Each row is where one point has got to under a steady rotation. How many ticks took it there?
The counts run from 0 to 593.
[148 151 115 162  97 100 101  93 141 166 114 113 146 129 122 126  95  82
 129 128 101 152  76 101 146 146  98 150 151 146 101  63 120 137 154 144
 121 116 145 137 101  96 117] -> 18
[151 165  94 128 122 100 116 108 105 186 102 114 182 146 144  83 110 112
 102 141 132 137  94  82 167 172 117 130 138 131 110  71 126 149 150 170
 154 119 139 143 108 133 127] -> 187
[193 170 132 114 121 142 102 102 146 147 134 137 132 166 124 131 141 129
  77 136 157 129 128 160 166 142 117 117  92  44 115 158 136 110 150 150
 132 123 140 131 157 112 130] -> 461
[150 142 116 156 132 109 131 124 146 162  91 166 131 140 153 109 126  92
  83 154 140 166 113 148 144 172  89 121 128  56 105 136 152  90 185 160
 119 131 104 130 121 137 136] -> 456
[208 163 124 110 110 115 112 102 135 131 130 147 136 138 165 122 144  99
  89 143 154 123 118 133 145 165 117 106 100  48 119 154 134 100 148 144
 127 137  94 122 138 108 148] -> 453
[171 157  80 146  94  81 124  99 118 149 117 155 135 160 143 102 114 110
  98 143 129 164  90  83 127 146  80 170 121 118 103 121  94 122 149 106
 157 121 134 136 122 103 155] -> 565
[147 166 101 164 109  84 123 101 151 152 101 176 126 119 147  93 132  95
  94 161 118 158  71 107 122 146  82 164 128 113  95  90 131 105 144 129
 138 124 131 124 108 118 125] -> 38
[190 130 139 165 118 145 112 106 150 138 124 111 162 155 121 133 139 125
  91 122 122 143 147 157 191 154  99 109 135  93 110 104 101 126 165 152
 126 110 122 161 183 103 127] -> 482
[159 162 117 141  98 141  79  88 140 168 137 160 116 111 132 104 170 114
  95 133 162 136  81 144 139 149  95 158 119 110 112  48 125 123 114 144
 108 128 127 120 103 115 114] -> 411
[170 154 167 150 109 158  97  93 147 164 131 120 128 152 102 115 131 102
  93 106 158 133 127 142 188 161 130 101 122  76 124 109 141 141 122 187
 117 111 132 160 150 120 115] -> 290
[177 126 119 160 123 122 103  94 134 138 115 162 131 145 155 100 177 116
  75 145 139 164 128 132 117 162  81 111 125  84  97 132 103  89 166 146
 151 154  91 124 135 120 152] -> 81
[163 147 122 136  91  64 150 113 142 142 110 172 145 178 125 100 106  95
 121 170 165 135 110 127 143 165 113 152  87 109 109 153 120 147 163 139
 136 124 120 132 154 131 102] -> 148
[154 144 108 135 120 168  95  95 140 191 124 120 110 130 140 119 132 142
  62 127 169 149 102 146 171 172  94 134 117  60 116  97 115 112 130 161
 119 116 141 132 110 132 140] -> 75
[182 154  98 101  98  96 148  94 103 159 127 129 190 139 162 104  90  95
 112 150 147 146  88 108 148 171 100 120  90 139 140 115 117 152 141 137
 154 129 124 126 138 123 136] -> 363
[176 174 118 138 100 143 106  77 109 151 147 129 130 125 131 102 104 108
  94 114 147 174  79 111 148 126  89 119  96  97 145 107 107 150 112 137
 157 112 162 157 129  88 145] -> 575
[181 154 110 136 105 127 135 113 107 169 119 112 166 148 110 116  88  93
 120 114 157 142 115 110 193 167 105 149 133 102 142  83 125 173 136 157
 117 105 154 165 143 124 115] -> 165
[147 128 129 165 124 118 133  96 187 156 105 134 130 151 121  92 101 131
  80 146 123 159 114 142 179 171 123 114 122  81  93 134 100 115 168 158
 131 100 137 152 153 114 133] -> 471
[146 129 127 172 115 115 119  66 160 144 136 146 118 122 163  69 126 113
  62 147 119 178  93 116 124 160  95 103 112  94 117 131 105  97 130 155
 150 126 121 141 127 110 166] -> 69
[190 132 128 156 109 120 119  75 161 125 127 116 107 128 148 126  97  89
  98 117 109 167 111 128 159 155 105 101 131  72 121 137 107  95 139 151
 136 109 117 157 139  80 157] -> 451
[179 159 133 156  96 114  70  53 162 146 135 117 118 130 148 107 142 110
  89 105  99 137  94 107 131 146 106 120 146 120  73 103 106 110 120 136
 134 119 129 133 114  70 136] -> 416
[192 141 134 116  96 143 103  57 152 144 154 119 117 154 140 110 148 122
  77 123 169 112 110 150 151 165 116 117 102  73 103 148 126 129 111 144
 111 125 135 119 173 110 131] -> 270
[178 145 135 147 122 106 107 110 165 166 101 138 146 179 124 108 160 127
 102 145 140 108 145 127 165 186 142 133 145  97  69 112 130 107 171 169
 119 129  98 139 133 141 115] -> 300
[184 144 120 146 116  85 117 122 135 144  93 168 146 177 144 107 159 112
 115 156 161 128 145 121 150 189 112 129 120  92 107 117 118 115 171 167
 132 156  71 134 114 137 121] -> 308
[162 146 142 174 104 105 138 110 159 143 103 121 163 160 110 127  77  74
 138 131 122 154 115 135 180 152 106 125 131 108 106 116 133 149 180 153
 125  99 137 165 162 104  93] -> 143
[188 141 139 136 130 117  81 112 152 161 115 114 160 177 128 138 146 113
  98 140 134 115 134 155 168 181 121  99 130  95  73 130 130 115 190 156
 117 135 105 120 129 119 113] -> 109
[171 150 115 126 104 102 107  79 165 155 129 162 100 143 156 110 126 104
  77 158 154 136  91 132 127 166 128 128  95  73 107 158 122  92 141 155
 127 133 121 120  95 119 136] -> 441
[175 170 134 173 108  99  93  97 158 132 114 173 112 123 147 110 167  83
 102 143 115 141  97 125 115 137  86 135 132  85  87 113 140  90 153 137
 130 140  97 130 115 101 138] -> 432
[212 152 125 135 105 139 125 109 147 129 128 166 112 118 149 137 153  90
  90 137 162 151 126 154 151 152  87 126 109  45 131 116 122 101 139 136
 118 136  95 140 134 105 149] -> 454
[155 183 111 165 108  97  85 106 138 161 108 144 123 148 122 122 129  91
 100 137 107 153  73 111 127 117  82 169 134 113  67  99 127 117 170 120
 127 107 155 127 111  93 114] -> 30
[155 151 118 154  98 142 133  95 105 160 132 157 151 110 125  96 118  90
 104 152 167 175  73 143 141 131  58 151  79 141 158  65 119 166 125 135
 127 127 137 138 134 113 117] -> 376
[139 130 145 174 128  97 105 103 174 164 104 133 146 158 112 118 106  96
 107 151 119 155 114 155 172 168 118 112 119 116  86 123 128 130 197 175
 113 116 120 143 116 111  97] -> 120
[157 143 105 131 138 137 106 114 149 186 111 131 134 141 154 100 161 133
  56 150 145 145  97 142 146 180  99 130 132  76  87 107 126  91 159 155
 123 140 128 118 115 146 144] -> 74
[149 123 135 184 128 154 104 107 146 156 112 138 136 101 138 100 146 101
  85 127 124 185 117 150 164 151  77  88 133  78 126  90 132 110 161 181
 132 126  97 157 126 112 139] -> 84
[200 154 127 122  93 119 106 118 120 149 124 142 173 158 124 136 157 100
 129 143 176 117 137 149 169 164 100 129 101 124 119  72 122 157 158 144
 115 146  89 131 144 135  96] -> 512
[152 105 123 171 135 120 136 116 154 158  93 136 164 140 139  97 106 106
  98 148 129 172 131 135 167 187  97 108 141  94 121 119 124 109 185 175
 128 129 100 148 147 138 133] -> 479
